In the data rows, zero lies at 7.5, halfway between 7 and 8.
One hidden rule gives every row of this table a label. Here are some rows, each with its label.
[6, 8, 12, 3, 9, 8, 5, 15, 13, 3, 6, 15, 7, 8, 2, 11, 7, 9, 2, 7, 10, 14, 7, 6, 4, 7, 7, 7, 6, 8, 11, 11] Ps
[8, 8, 3, 10, 6, 2, 9, 10, 6, 11, 6, 0, 7, 9, 7, 6, 8, 7, 8, 6, 0, 1, 4, 6, 11, 8, 10, 7, 10, 3, 6, 3] SF
[10, 7, 10, 8, 4, 5, 6, 7, 9, 5, 7, 10, 7, 8, 11, 6, 8, 8, 11, 9, 10, 7, 15, 6, 3, 5, 8, 7, 6, 8, 8, 5] Hn
[6, 8, 10, 4, 7, 8, 7, 10, 7, 6, 8, 9, 9, 6, 7, 8, 8, 10, 8, 6, 13, 8, 11, 7, 6, 9, 7, 8, 7, 8, 7, 9] Ps
[0, 8, 9, 11, 9, 6, 5, 10, 4, 8, 9, 8, 8, 7, 6, 10, 4, 2, 6, 8, 8, 6, 8, 9, 3, 10, 4, 9, 9, 10, 11, 11] Ep
[9, 8, 6, 9, 9, 9, 6, 8, 6, 7, 6, 7, 7, 9, 5, 7, 7, 6, 8, 6, 11, 9, 7, 7, 7, 6, 6, 7, 8, 8, 7, 6] HQ
[9, 8, 7, 13, 5, 4, 15, 11, 3, 8, 9, 0, 6, 7, 10, 4, 7, 9, 11, 12, 10, 12, 9, 10, 10, 5, 11, 6, 8, 8, 4, 3] HQ
[5, 7, 7, 6, 9, 8, 5, 12, 7, 8, 9, 11, 8, 8, 4, 8, 5, 8, 8, 7, 7, 7, 9, 8, 9, 9, 7, 7, 9, 8, 9, 8] Ep
[4, 8, 8, 11, 10, 6, 12, 7, 9, 8, 9, 14, 7, 6, 10, 9, 6, 3, 0, 10, 12, 8, 11, 7, 3, 7, 9, 9, 7, 8, 8, 3] Ps
[7, 7, 6, 6, 6, 7, 5, 8, 14, 8, 7, 7, 7, 8, 11, 9, 9, 9, 1, 6, 8, 6, 12, 7, 5, 6, 8, 8, 8, 11, 10, 8] WK
[6, 7, 8, 9, 9, 7, 5, 7, 6, 8, 9, 7, 7, 8, 9, 8, 6, 5, 10, 8, 12, 4, 4, 9, 6, 10, 7, 8, 9, 7, 6, 5] WK
[9, 8, 8, 3, 9, 6, 3, 10, 9, 4, 9, 11, 8, 8, 3, 6, 7, 9, 5, 7, 4, 11, 5, 5, 8, 6, 7, 6, 9, 8, 8, 13] HQ
[12, 7, 5, 9, 7, 6, 6, 8, 8, 7, 5, 2, 7, 8, 6, 7, 8, 9, 9, 7, 8, 13, 7, 9, 10, 8, 10, 7, 7, 6, 6, 7] HQ
[9, 8, 4, 11, 6, 7, 6, 6, 4, 10, 7, 4, 7, 8, 1, 6, 8, 7, 10, 7, 3, 5, 6, 9, 13, 11, 7, 6, 10, 6, 5, 2] HQ
[10, 8, 7, 11, 4, 4, 14, 3, 5, 8, 8, 9, 6, 8, 12, 9, 10, 4, 12, 9, 5, 8, 7, 9, 10, 12, 10, 8, 8, 7, 5, 3] HQ
[13, 9, 6, 9, 7, 4, 13, 10, 7, 9, 6, 12, 7, 8, 11, 7, 7, 6, 10, 8, 11, 10, 11, 8, 8, 7, 9, 8, 9, 7, 9, 9] HQ
[8, 9, 11, 7, 8, 4, 13, 7, 7, 7, 8, 10, 7, 7, 14, 7, 8, 8, 14, 6, 13, 6, 11, 7, 6, 7, 6, 8, 7, 8, 8, 11] Ps
[11, 6, 7, 0, 8, 13, 8, 10, 10, 5, 6, 3, 9, 10, 5, 7, 6, 11, 0, 7, 7, 14, 9, 5, 5, 5, 8, 7, 6, 6, 7, 14] Hn
[10, 8, 7, 10, 6, 8, 8, 7, 7, 8, 7, 5, 7, 8, 6, 4, 8, 8, 10, 11, 7, 8, 7, 6, 10, 5, 9, 7, 7, 6, 6, 6] HQ
[5, 7, 5, 5, 8, 9, 5, 11, 3, 6, 9, 9, 8, 9, 5, 10, 7, 8, 6, 7, 6, 13, 6, 6, 10, 5, 6, 7, 7, 8, 9, 12] Ep
[9, 6, 7, 0, 10, 13, 4, 9, 11, 8, 9, 11, 8, 7, 4, 11, 7, 10, 9, 8, 8, 11, 7, 7, 2, 4, 6, 8, 8, 7, 12, 10] Hn
[4, 9, 7, 10, 7, 4, 6, 6, 4, 9, 9, 8, 7, 8, 10, 4, 7, 8, 7, 7, 5, 3, 8, 8, 9, 13, 9, 8, 9, 8, 7, 2] Ps
[6, 8, 10, 10, 8, 6, 4, 6, 4, 8, 7, 7, 6, 8, 7, 4, 6, 7, 13, 6, 6, 6, 6, 10, 10, 6, 8, 8, 8, 8, 9, 7] Ps
[10, 7, 8, 6, 8, 10, 10, 8, 5, 5, 7, 10, 7, 6, 8, 5, 10, 7, 3, 10, 13, 4, 11, 6, 6, 5, 7, 8, 9, 9, 9, 12] Hn
[7, 7, 5, 8, 9, 5, 6, 4, 8, 11, 10, 2, 7, 8, 0, 7, 6, 8, 5, 8, 8, 5, 5, 7, 13, 9, 9, 8, 8, 5, 7, 5] HQ
[8, 7, 7, 9, 8, 7, 7, 9, 4, 10, 8, 7, 7, 7, 8, 10, 7, 7, 6, 6, 8, 7, 8, 9, 7, 11, 6, 7, 8, 8, 9, 8] WK
[11, 7, 11, 5, 8, 12, 7, 11, 10, 6, 8, 12, 8, 7, 7, 10, 7, 7, 5, 8, 9, 12, 13, 5, 6, 9, 5, 8, 7, 8, 11, 11] Hn
[10, 7, 12, 10, 7, 7, 8, 12, 14, 4, 6, 7, 8, 6, 7, 6, 8, 7, 1, 9, 12, 7, 11, 5, 4, 7, 5, 8, 5, 10, 8, 10] WK
[8, 8, 6, 12, 5, 3, 15, 2, 3, 7, 8, 3, 6, 7, 10, 3, 8, 7, 15, 10, 6, 6, 9, 9, 10, 10, 8, 8, 9, 8, 6, 1] Ps
[8, 8, 6, 11, 6, 7, 8, 5, 3, 8, 8, 6, 6, 9, 6, 4, 8, 6, 12, 10, 8, 2, 8, 6, 12, 8, 10, 7, 8, 7, 6, 8] SF
[6, 7, 9, 13, 8, 7, 10, 8, 0, 8, 9, 0, 6, 6, 6, 2, 5, 10, 10, 7, 6, 0, 6, 9, 5, 12, 8, 8, 10, 6, 7, 4] HQ
[4, 7, 7, 8, 7, 8, 7, 11, 8, 8, 8, 3, 8, 8, 5, 12, 5, 9, 3, 7, 4, 10, 2, 11, 9, 7, 5, 7, 10, 6, 8, 6] Ps
[8, 8, 12, 11, 9, 6, 11, 4, 8, 10, 10, 9, 7, 5, 9, 9, 6, 3, 5, 6, 6, 0, 9, 11, 3, 7, 4, 9, 9, 8, 8, 6] Ps
[5, 7, 9, 4, 7, 12, 1, 14, 7, 7, 8, 6, 8, 8, 4, 9, 7, 5, 5, 7, 4, 9, 3, 8, 6, 11, 6, 7, 8, 7, 8, 11] Ep
[8, 8, 9, 6, 8, 8, 4, 6, 10, 8, 9, 5, 7, 7, 9, 8, 7, 5, 7, 7, 8, 8, 5, 7, 4, 6, 8, 8, 7, 7, 9, 6] SF
[7, 8, 8, 12, 7, 6, 6, 4, 7, 7, 6, 9, 7, 6, 8, 6, 9, 6, 9, 8, 11, 10, 11, 8, 6, 9, 8, 8, 7, 9, 8, 9] Ep
[9, 7, 9, 11, 7, 8, 9, 1, 6, 5, 8, 11, 8, 8, 15, 9, 8, 7, 11, 9, 12, 2, 12, 4, 7, 3, 5, 9, 8, 11, 10, 4] WK
[10, 7, 6, 6, 8, 11, 4, 12, 9, 7, 6, 7, 8, 8, 7, 9, 7, 10, 10, 9, 8, 15, 8, 7, 9, 6, 12, 7, 8, 7, 6, 10] Hn
[9, 6, 6, 15, 7, 3, 7, 2, 6, 9, 10, 4, 9, 7, 7, 9, 6, 5, 15, 7, 0, 1, 2, 12, 13, 10, 10, 7, 10, 8, 7, 4] Hn
[8, 7, 3, 6, 6, 8, 8, 8, 6, 9, 8, 3, 7, 7, 3, 8, 8, 9, 10, 8, 3, 8, 8, 7, 11, 9, 8, 7, 7, 5, 4, 6] HQ
[12, 8, 8, 3, 8, 12, 5, 15, 12, 6, 7, 12, 9, 7, 10, 9, 9, 6, 8, 6, 14, 8, 12, 4, 3, 3, 9, 7, 5, 7, 10, 13] HQ
[3, 8, 3, 10, 7, 6, 12, 5, 1, 9, 10, 2, 8, 7, 6, 8, 8, 7, 10, 8, 4, 3, 8, 8, 12, 11, 8, 7, 9, 6, 8, 5] Ps
[8, 7, 9, 3, 7, 9, 8, 11, 15, 7, 7, 13, 9, 7, 10, 10, 6, 10, 6, 6, 7, 10, 6, 5, 6, 7, 7, 7, 5, 8, 9, 12] WK
[6, 7, 6, 8, 5, 5, 8, 4, 5, 8, 6, 3, 7, 8, 9, 4, 8, 9, 11, 7, 13, 7, 6, 8, 10, 9, 10, 8, 7, 8, 7, 1] WK
[6, 8, 10, 6, 8, 10, 5, 9, 8, 8, 9, 9, 8, 8, 9, 10, 5, 6, 6, 6, 7, 6, 8, 8, 6, 7, 6, 8, 6, 8, 11, 9] Ps
[6, 7, 4, 12, 12, 13, 4, 7, 9, 7, 7, 8, 10, 9, 5, 9, 7, 6, 4, 5, 7, 9, 0, 10, 11, 12, 7, 7, 10, 6, 8, 11] HQ
[7, 8, 8, 8, 8, 6, 10, 5, 9, 7, 7, 6, 7, 8, 8, 7, 8, 8, 9, 7, 6, 7, 8, 9, 5, 8, 8, 8, 7, 8, 8, 7] Ps
[6, 8, 5, 8, 7, 7, 9, 8, 6, 11, 10, 8, 8, 6, 0, 6, 6, 10, 4, 3, 4, 5, 2, 8, 13, 10, 7, 7, 11, 8, 6, 1] Ps
[4, 7, 7, 4, 9, 10, 5, 8, 12, 9, 8, 12, 8, 7, 10, 8, 6, 6, 2, 8, 11, 8, 6, 4, 3, 9, 6, 7, 8, 9, 8, 11] Ep
[12, 8, 7, 9, 9, 9, 10, 5, 11, 6, 7, 4, 7, 7, 8, 6, 6, 9, 6, 8, 8, 8, 7, 9, 7, 8, 7, 7, 6, 8, 9, 3] HQ
[9, 7, 8, 9, 6, 3, 12, 4, 4, 7, 7, 5, 6, 7, 6, 4, 8, 8, 8, 8, 8, 9, 6, 10, 10, 8, 8, 8, 8, 9, 7, 4] WK
[5, 6, 3, 7, 8, 9, 8, 5, 4, 11, 7, 4, 8, 10, 4, 8, 5, 7, 6, 7, 0, 8, 5, 8, 8, 9, 7, 8, 8, 7, 7, 4] WK
[6, 7, 12, 5, 8, 8, 13, 4, 8, 4, 7, 12, 8, 5, 10, 4, 6, 3, 13, 8, 15, 9, 9, 5, 11, 5, 5, 8, 6, 6, 6, 9] HQ
[12, 7, 5, 9, 6, 9, 5, 10, 11, 4, 5, 6, 7, 7, 10, 5, 9, 11, 8, 9, 5, 14, 4, 5, 10, 4, 10, 7, 6, 7, 6, 9] Hn
[6, 7, 8, 5, 9, 8, 4, 15, 13, 5, 9, 12, 9, 7, 7, 11, 8, 8, 0, 5, 10, 8, 8, 7, 8, 4, 7, 8, 7, 7, 8, 13] WK
[2, 8, 6, 11, 7, 9, 6, 11, 4, 7, 8, 4, 6, 10, 5, 14, 5, 5, 6, 7, 4, 3, 4, 7, 12, 8, 6, 6, 9, 6, 7, 14] Ps
[9, 8, 11, 7, 6, 6, 11, 3, 6, 6, 8, 7, 7, 6, 12, 6, 9, 9, 10, 11, 14, 11, 11, 6, 7, 6, 11, 8, 7, 9, 7, 5] WK
[7, 7, 9, 3, 9, 10, 8, 7, 8, 6, 8, 12, 8, 7, 7, 11, 6, 8, 4, 6, 7, 11, 7, 6, 4, 6, 8, 7, 7, 8, 11, 14] WK
[11, 9, 11, 10, 6, 3, 15, 2, 8, 6, 6, 11, 6, 6, 15, 4, 9, 7, 11, 12, 9, 7, 11, 6, 7, 8, 7, 9, 6, 10, 7, 9] Ps
[2, 7, 7, 7, 9, 10, 4, 9, 8, 10, 9, 6, 8, 7, 7, 9, 7, 7, 7, 4, 6, 3, 6, 7, 6, 7, 6, 8, 8, 8, 6, 6] Ep
[9, 7, 12, 6, 8, 8, 11, 6, 10, 6, 9, 13, 7, 5, 13, 9, 8, 6, 1, 7, 14, 11, 11, 7, 1, 6, 6, 9, 5, 11, 11, 15] WK
[7, 8, 9, 5, 9, 11, 0, 11, 7, 10, 8, 11, 8, 7, 8, 12, 7, 8, 0, 8, 9, 11, 9, 8, 3, 8, 4, 8, 5, 10, 9, 9] Ep
[2, 8, 5, 3, 7, 6, 9, 3, 9, 5, 10, 6, 6, 6, 10, 7, 6, 6, 6, 6, 10, 7, 7, 12, 12, 4, 5, 8, 8, 6, 10, 5] Ps
[10, 9, 11, 12, 8, 8, 11, 0, 10, 6, 6, 12, 7, 8, 11, 8, 7, 10, 8, 12, 13, 15, 13, 7, 10, 5, 4, 9, 6, 9, 5, 12] SF
[3, 7, 2, 13, 6, 8, 5, 8, 2, 13, 7, 3, 7, 8, 5, 5, 6, 7, 11, 7, 5, 3, 4, 10, 10, 11, 6, 9, 10, 4, 6, 0] SF
[6, 10, 15, 8, 5, 4, 7, 1, 10, 11, 8, 8, 7, 4, 13, 5, 10, 4, 14, 10, 15, 5, 11, 7, 3, 7, 6, 8, 7, 9, 12, 9] Ps
[9, 8, 8, 10, 6, 8, 6, 5, 4, 7, 7, 5, 8, 7, 8, 9, 9, 5, 5, 9, 6, 4, 8, 6, 8, 4, 7, 7, 8, 8, 8, 4] HQ
[10, 7, 5, 2, 6, 11, 6, 9, 9, 4, 5, 8, 8, 9, 5, 5, 6, 9, 9, 7, 7, 11, 8, 6, 8, 7, 8, 6, 7, 6, 6, 9] HQ
[3, 8, 6, 9, 9, 7, 9, 5, 6, 10, 8, 9, 7, 7, 7, 7, 6, 8, 8, 8, 2, 4, 6, 10, 7, 10, 7, 7, 9, 7, 6, 6] Ps
[4, 8, 10, 12, 8, 8, 8, 11, 11, 9, 10, 11, 7, 6, 12, 9, 7, 7, 8, 8, 11, 3, 7, 9, 6, 9, 6, 8, 7, 9, 8, 7] Ep
[9, 9, 6, 12, 7, 5, 10, 4, 2, 7, 7, 1, 7, 7, 11, 6, 8, 7, 12, 7, 10, 7, 6, 10, 8, 9, 8, 8, 7, 7, 5, 3] SF
[7, 8, 5, 11, 5, 2, 5, 0, 2, 11, 4, 9, 7, 6, 10, 5, 8, 7, 15, 10, 5, 11, 5, 7, 10, 11, 9, 7, 7, 7, 7, 4] SF
[10, 9, 8, 8, 7, 9, 9, 6, 9, 11, 8, 7, 5, 6, 11, 2, 10, 7, 9, 7, 8, 6, 5, 7, 5, 9, 6, 10, 7, 8, 6, 10] SF
Which column or columns does the hidden rule look at? Columns are counted from 0, in order:
0 1 29
Which label does each new row get?
[9, 6, 0, 8, 6, 8, 7, 9, 10, 8, 5, 4, 8, 9, 4, 6, 8, 12, 8, 6, 5, 13, 6, 7, 10, 6, 9, 5, 7, 7, 4, 6] ~ Hn
[6, 8, 7, 7, 8, 7, 9, 10, 8, 9, 9, 8, 7, 7, 4, 6, 7, 5, 10, 7, 1, 5, 6, 8, 7, 9, 6, 7, 8, 8, 6, 3] ~ Ps
[5, 7, 6, 11, 8, 3, 6, 11, 4, 8, 9, 3, 7, 7, 15, 4, 6, 6, 11, 5, 0, 3, 4, 5, 9, 14, 4, 8, 8, 9, 9, 9] ~ Ep
[10, 5, 3, 2, 8, 14, 0, 15, 7, 4, 3, 7, 10, 9, 3, 9, 10, 15, 7, 3, 3, 15, 7, 5, 8, 2, 9, 6, 8, 7, 4, 9] ~ Hn
[8, 8, 8, 9, 7, 3, 5, 1, 10, 5, 3, 5, 7, 7, 11, 6, 8, 6, 8, 7, 10, 9, 10, 8, 6, 8, 9, 8, 9, 7, 5, 11] ~ SF
[6, 8, 5, 8, 9, 7, 5, 9, 5, 5, 7, 8, 8, 9, 0, 8, 7, 9, 5, 6, 5, 9, 6, 6, 8, 6, 9, 5, 7, 6, 8, 4] ~ SF
[9, 7, 4, 7, 6, 10, 7, 6, 6, 8, 7, 3, 8, 9, 4, 6, 7, 13, 8, 6, 1, 12, 6, 8, 11, 8, 11, 7, 9, 5, 7, 4] ~ HQ
[8, 7, 8, 4, 8, 10, 8, 11, 10, 5, 7, 12, 8, 6, 7, 10, 5, 7, 4, 5, 8, 11, 7, 6, 4, 5, 5, 7, 6, 8, 11, 11] ~ WK
[2, 9, 12, 13, 7, 0, 10, 0, 8, 11, 8, 7, 7, 7, 8, 7, 6, 4, 9, 10, 8, 1, 7, 10, 7, 13, 7, 8, 9, 8, 7, 5] ~ Ps
[7, 7, 11, 9, 8, 7, 1, 6, 6, 7, 11, 14, 7, 7, 11, 9, 6, 6, 3, 7, 7, 3, 7, 5, 4, 1, 5, 8, 9, 8, 8, 6] ~ WK
[11, 8, 6, 7, 6, 4, 10, 6, 5, 6, 5, 4, 8, 8, 8, 5, 9, 10, 10, 7, 9, 9, 9, 6, 9, 5, 10, 8, 6, 7, 5, 12] ~ HQ
[8, 7, 8, 9, 9, 13, 7, 15, 11, 5, 9, 2, 8, 8, 7, 11, 5, 9, 4, 4, 9, 8, 9, 10, 9, 6, 7, 7, 10, 8, 7, 10] ~ WK
[7, 8, 6, 10, 7, 5, 11, 6, 3, 10, 8, 7, 7, 6, 8, 4, 8, 7, 7, 7, 4, 3, 6, 7, 12, 11, 7, 8, 8, 7, 5, 5] ~ SF
[11, 7, 4, 5, 7, 9, 6, 11, 9, 6, 7, 9, 8, 10, 5, 11, 8, 9, 7, 6, 5, 15, 5, 6, 10, 4, 10, 7, 7, 7, 7, 11] ~ Hn
[6, 8, 6, 11, 7, 9, 6, 8, 5, 10, 7, 3, 6, 7, 9, 7, 7, 8, 12, 9, 6, 6, 6, 8, 11, 12, 8, 8, 10, 6, 6, 3] ~ SF
[6, 8, 9, 5, 7, 9, 6, 13, 8, 7, 6, 15, 8, 7, 9, 10, 8, 5, 5, 9, 15, 10, 8, 7, 4, 6, 9, 7, 7, 10, 8, 13] ~ Ep
[7, 7, 2, 7, 9, 9, 4, 11, 6, 8, 8, 5, 8, 9, 4, 9, 6, 9, 9, 6, 3, 10, 5, 7, 11, 10, 8, 6, 9, 5, 7, 8] ~ HQ
[5, 8, 12, 4, 7, 13, 9, 11, 7, 6, 8, 10, 8, 7, 6, 12, 8, 6, 4, 6, 8, 9, 7, 7, 9, 7, 7, 7, 7, 10, 12, 8] ~ Ep
[4, 8, 7, 12, 7, 7, 6, 7, 8, 10, 10, 11, 7, 6, 10, 9, 7, 4, 5, 7, 9, 5, 9, 9, 5, 11, 6, 7, 9, 7, 8, 8] ~ Ps
[6, 9, 11, 2, 10, 8, 5, 9, 8, 9, 8, 11, 9, 6, 10, 11, 7, 8, 6, 7, 4, 6, 4, 8, 10, 6, 8, 8, 9, 9, 8, 10] ~ Ps
[7, 8, 9, 4, 7, 8, 4, 10, 9, 8, 8, 6, 8, 8, 6, 5, 7, 8, 2, 7, 5, 10, 4, 10, 6, 10, 9, 7, 7, 7, 8, 6] ~ SF
[11, 8, 7, 9, 6, 4, 12, 7, 4, 7, 6, 8, 7, 8, 8, 3, 9, 8, 10, 11, 7, 9, 10, 6, 11, 5, 8, 8, 8, 7, 6, 8] ~ HQ
[11, 7, 3, 0, 9, 10, 0, 15, 14, 8, 6, 6, 8, 9, 2, 11, 6, 9, 5, 7, 9, 5, 6, 7, 9, 6, 6, 7, 8, 7, 9, 9] ~ Hn
[11, 7, 5, 4, 9, 8, 0, 7, 12, 9, 7, 0, 8, 10, 1, 7, 9, 6, 9, 4, 5, 15, 6, 6, 12, 3, 9, 6, 8, 7, 6, 4] ~ Hn
[4, 8, 11, 11, 6, 1, 7, 4, 0, 11, 8, 4, 6, 7, 10, 1, 7, 5, 8, 8, 4, 3, 5, 12, 10, 11, 6, 8, 9, 6, 4, 0] ~ Ps
[11, 8, 7, 10, 5, 4, 14, 3, 3, 7, 5, 3, 6, 8, 11, 2, 9, 8, 15, 11, 7, 9, 9, 8, 8, 5, 9, 8, 6, 8, 4, 9] ~ HQ
[7, 8, 2, 8, 8, 8, 3, 7, 6, 11, 8, 0, 7, 9, 8, 4, 7, 7, 10, 5, 5, 7, 5, 7, 15, 8, 9, 7, 8, 7, 5, 5] ~ SF
[8, 7, 4, 9, 8, 8, 7, 10, 4, 9, 8, 6, 7, 8, 8, 5, 6, 7, 8, 6, 4, 10, 3, 9, 7, 7, 9, 7, 9, 8, 4, 9] ~ WK
[11, 8, 8, 10, 6, 6, 8, 7, 11, 2, 6, 11, 7, 6, 9, 6, 9, 8, 6, 11, 8, 10, 9, 7, 5, 5, 7, 8, 5, 7, 8, 9] ~ HQ
[7, 8, 3, 12, 7, 5, 5, 9, 3, 8, 8, 5, 7, 7, 6, 6, 7, 9, 11, 9, 5, 7, 7, 8, 13, 12, 10, 8, 8, 7, 6, 5] ~ SF
